One turn moves each row of this set onto another row. After a few examples, where does it send each row asked below?
non: [ -1  22  -1   7  -1  10   5 -12  22   6  29  10   1]
Zoku: [-11 -25   8   2 -19  -3 -30 -11  14 -14   4   1  18]
Nabu: [-37   1  10  19  13  -8  17 -21 -13   0  20  -6  -3]
tolof: [-19 -29  26 -12  28 -31  -4   3   7  -9  -9  -1   6]
depi: [ 11 -10  -3  -2  -6  13  -3  22   3  18 -22  -9   8]
videf: [-10  -2  -3   4  -9   3 -29 -26  19  -5  23  10   5]
mil: [-16  -6   8 -16  27  10   4  11   2  18 -16  15 -29]
supa: [-33 -28  -2  -9  25 -17  14  23   5   9 -12 -12   3]
Tida: [-22 -12  15   4  40  -6 -11 -17 -15 -17  10   3   5]
zal: [ 16 -10   2   3 -13  11  -1  26   4  16 -18  -2  -4]
Roral: [ 16  14   4   5 -10   9  16  13  17  23   7   1  -9]
baz: [18 15 -5 -7 -5  3 11  6 16 23 -1 -4 -3]
Bif: [-20 -33  23 -14  25 -22  -1  -1  -5 -12  -3  -4  13]
situ: [ -9 -29   2   8 -19   2 -16  17   7   0 -14 -12  20]
Met: [-16 -22   0   6 -16  -8 -28  -2  15 -23   4   6  15]
veg: [ 13  -4   0   6 -10  11   6  32   7  20 -12 -13  -1]
vimi: [ -8   2  -1  -1  -6   0 -20 -19  20 -19  22  17  14]
Tizo: [-19  -1  -7   1 -15  -1 -21 -21  22 -16  20  11   9]
dul: [-26  -9   5 -12  23   7  10   7  -7  24 -18  21 -25]
gul: [-19 -12  13   2  31   3 -13 -22 -19 -21   4   5   7]
roli: [ -2  20 -10  -1  -8   4  -1 -14  24  14  25   1  -3]
Pag: [-19   0  28 -11   1  -8  28 -17   6  13  -2  12 -22]
loseb: [ -2  18  -1  -6  -8   5  -2 -18  28   2  29  10   4]
dumok: [-42   2   9  16   7   5  16 -23  -9   0  20  -2  -3]
bep: [-13 -24   0   5 -20   0 -32  -2   7 -20  -3   4  11]
Pude: [-20   3  24  -6   4 -13  27 -20  -8  16   0  17 -20]
neti: [-42 -23   5   0  25 -15   9  24  12  13 -13  -3  -5]
kabe: [-19  -2  17 -16   8 -13  24 -18  -5  19   1  13 -29]
kag: [-38 -19   0   2  25 -10   6  29  13   6 -12 -16  -9]
dus: [-13 -26  23 -10  22 -29  -2   1   0 -20  -8 -10  12]
guba: [16 17  2 -4 -2 14 10 10 20 20  9 -1 -5]
pulon: [-39  -1  12  10  11  -6  16 -25  -7   6  24  -3 -14]
Tinol: [  2 -26   4   4 -19   0 -18  22   3  -3 -19 -10   6]
Mela: [ -9 -26  -2  10 -19   0 -18  26   7  -6 -21  -6   5]
fuduz: [-29 -18  16   2  32   0 -12 -20 -18 -10  15   2   2]
repur: [-24  -9  -4 -16  30   3  11  10  -7  24 -15   9 -24]

videf goes to roli
tolof goes to Tida
Now find these:
Tizo goes to loseb
Met goes to vimi
gul goes to dumok
repur goes to supa

One turn moves each row of this set onto another row. After a few examples, where does it send each row asked below?
Fiko: [ 20   2  -3  18  17   8  -8  -6   5  -3   1 -14 -29 -22 -18]
semos: [  9 -26 -12  23  14  17  -8  -2   7   5  19  -1 -20   7 -16]
luk: [ 15  -8 -27  -6  10  21   2 -16  -5 -14   2  46   2  11   3]
Fevup: [ 21  14 -20 -37   2  18   9 -19  -4 -13  -9  34  15  -5   5]
Ter: [  9  12  -8 -31  30  15  -2 -10   5 -12  -5  36  15  -3   3]
liv: [  8   5 -12 -27  28  18  -2  -6   7  -8   3  44  18   6   2]
buz: [ 22 -19 -17  38  24  13  -6  -7   2  -5  -1  -1   7  -5   7]
sez: [ 24 -14  -1  17  12   8 -13   0  11   8  20   1 -28 -14 -26]
Famuf: [ 42 -17 -16  29   2  19  -7  -8   7  -5   8 -26   2  -3   4]
tafi: [ 40   9  -3 -40   7   4 -10  12  11  -6   7 -15  30   1  -3]
nugol: [ 26   0 -15 -40  -1  18   4 -11   5  -3  10  47  13  -2  -4]
Zumom: [ 12  -3 -11 -11   8   9 -21  -8 -17 -10  17 -23  33   4 -31]
baza: [ 19  -1 -21 -37   2  22   6 -14   1  -7   5  41  18   6   5]
dep: [ 35  12  -9 -13   7  11  -3 -15   0 -17  -4  47  -8 -19  -8]
Betu: [ 32   5  -9 -26 -26  15   4  -7  19  -5   0 -24   7  -7 -29]
sisok: [ 53 -18  -6  23  -1  16 -13  -2  14   1  19 -14  -4 -11  -7]
digu: [ 18   2 -20 -18 -24  20   8 -10  13  -6  -5 -29  15   5 -16]
Fakul: [ 45 -23 -12  28   1  22 -10  -3  12   1  20 -16   0   0   1]
fuz: [ 51  -7  -8  25   1  16 -11  -6   7  -5   8 -23  -6 -17  -2]
Guses: [ 14  17  -3 -33  27  10  -5  -6   8  -9  -3  41  12  -8  -3]
bamon: [ 33   6  -9 -37   8   5  -4  10   6  -7   2 -21  33  10   4]
peza: [ 33 -28  -9  35  20  13 -15   0  10   8  16  15   5  -4  -8]
gado: [ 21   0  -2 -14   3   5 -22  -4 -11  -7  25 -16  32  -4 -41]
redu: [ 18   4  -6 -13   7   5 -20  -6 -15 -12  17 -23  31  -6 -36]
kap: [ 32  -4 -11 -36   9  11  -6  15  11  -3  14 -13  37  19  -2]
Datam: [ 30  12 -12 -40   1  15   4 -15   2 -10   2  41  13 -13  -3]
temi: [ 45 -11   3  30  20   4 -17   2  11   2  10  13  -2 -24 -13]
kov: [ 23   9 -23  -7  12  16   3 -22  -9 -21 -15  35  -4 -10   6]
vomem: [  5 -10 -15  23  21  16  -2  -9   0  -4   0 -16 -19  -5  -7]
bem: [ 13   8  -3 -32  28  14  -7  -4  12  -5   5  46  12  -2  -6]
fiful: [ 33  -6  -8 -24 -29  18  -1  -2  24   3  14 -13   9   3 -31]
duzu: [ 30  -8 -15  -9   6  16  -5  -9   4  -8  12  57  -5  -2 -10]
toza: [ 18 -14 -19 -19 -27  24   5  -6  18  -3  12 -17  15  16 -21]
zak: [ 15  -9  -7 -11   5  11 -25  -2 -14  -6  26 -17  34   7 -36]
pesiv: [ 41  -2  -4 -40   7   6  -9  16  16   0  19 -11  32   9  -8]
gur: [ 36  -3  -5  33  23   9 -11  -8   2  -9  -8  -1   1 -25   0]

Ter goes to liv
redu goes to Zumom
Now find these:
duzu goes to dep
peza goes to temi
vomem goes to semos
Datam goes to Fevup
digu goes to toza
kap goes to pesiv
Famuf goes to Fakul

One turn moves each row of this set onto another row. After a few examples, where does it send each row asked below?
Sili: [ -4  21  15  24  -7  -9 -53  -1  -6 -20  25 -12  17  16  -3   1 -10 -35
  10   2 -40  15 -17 -15  29  61  20   9   7  17  13 -14  14  -7 -78]
dobel: [-21  25  -2  22 -26 -34 -49  19 -56  -6  22  15  22   7 -13   4 -42 -48
  -4   1 -22  18 -14 -26  11  14  38  50   6  -2   5  -8  24  29 -14]
zem: [ 20  17  -9  11  -5 -27 -34  20 -30 -18  16  28  27   7 -26   3 -30 -46
  -2  25 -15  12   1 -36  13  11  53  43  -2   4   9  16   9  43 -35]
kuruk: [-13   7 -16   2 -14 -43 -38   8 -50  -5  19  15  14  -5 -11  22 -34 -58
 -14   3 -28  21  -6 -27  28  26  56  53  -1   2   0  -8   9  30 -31]
Nam: [-19  -9  12  18  21 -12 -44 -20  11 -19  24   6  20 -25  12   6  -6 -27
 -10 -14 -18  26  -4 -30  34  20  47  51 -15   7  26   1   3 -17 -28]
Gir: [-10  19  25  21  -8 -11 -29  -5   8 -19  30   2  24   8  -9  20 -21 -33
   9 -17 -27  33 -22 -23  34  35  33  18  25  35  34 -33  13  -3 -66]
Busen: [ -6  29   4   8 -10   0 -34  -3   2 -24  19   7  20   3  -3   4  -9  -6
  -4   1 -22  24   2 -14  19  62  21   2  11  34  23 -13   1 -10 -69]
Forom: [-11  17  -6  22 -19 -26 -37  -4 -45 -12  22  19  26   8 -10   4 -38 -47
 -18  12 -23  21 -11 -20  36  13  49  54 -25  22  -4  15  -1  44 -37]
vopos: [-28 -16  24  30  -7  26 -15 -16 -29 -16  24   5  29 -10 -26  -4 -31 -45
  15  30 -18  19  10   6   3   0  35  29   2  14  11  15  39 -14 -23]
Nubid: [  3  29   8   8  -3   2 -32 -19  -8 -25  -6  -2  11  -1  -7  -3  -8 -41
 -31  13 -34   0   2 -25   8  18  42  62  25   7  21  13   5  -5  -6]
Vulun: [-18 -24  10  36 -10  26  -7 -13 -13 -12  26  24  38 -14 -25   8 -24 -38
  28  25  -6  25   2  12  19   6  19  26   6  20   8   5   9  -9 -29]
Bikar: [  9  33  -4  -7  -5 -18 -33  12  -1 -27  12   7  18 -10  -8   9 -10 -23
   0  13 -43  32 -10 -15  23  48  26  20   5  35  35  -9  20 -15 -76]
Keru: [-27 -22  12  26 -17  11  -8   1 -34 -29  36  -2  11 -13 -23 -11 -12 -54
  -2  40 -22  20   2  19   4   4  23  29   7  24  19  11  11 -21 -36]
Lovev: [ -6  21  -9  12 -20 -21 -53  18 -45 -18  22  17  33   6 -11   8 -31 -52
   1  16  -9  16   2 -37   2   9  42  56 -17   8  -7  15   9  28 -14]
Ribip: [-20  -2  38  -8 -19   0 -36  -3 -10 -15   6  11  19 -15  20 -16 -12 -39
   3   0 -24  24   7 -15   8  27  23  32   8 -17 -13  -2 -14 -10 -14]
Vezaz: [-23 -28  10  34 -24  16 -20  -2 -17 -19  18   1  26 -27 -25   8 -18 -36
  12  10 -24  28  15  19   7  11   7  29  -1  33  15   2   8 -26 -21]
nuf: [  9  26  13   6   5  -9 -44   3  -7 -27  10   2  23   6   1  18 -15 -30
   7  -2 -47  21 -21 -33  21  41  34  24  16  43  22 -34  10 -13 -69]
busu: [-27 -14  20  21 -33   1 -21  17 -31 -17  29  14  21 -14 -26  -5 -33 -36
  15  20 -31  35  25  20  15  26  11  35   1  15  22  18  18 -27 -15]

Nam goes to Ribip
kuruk goes to Busen
Now find these:
Vulun goes to dobel
Vezaz goes to Lovev
Gir goes to busu
Sili goes to Keru

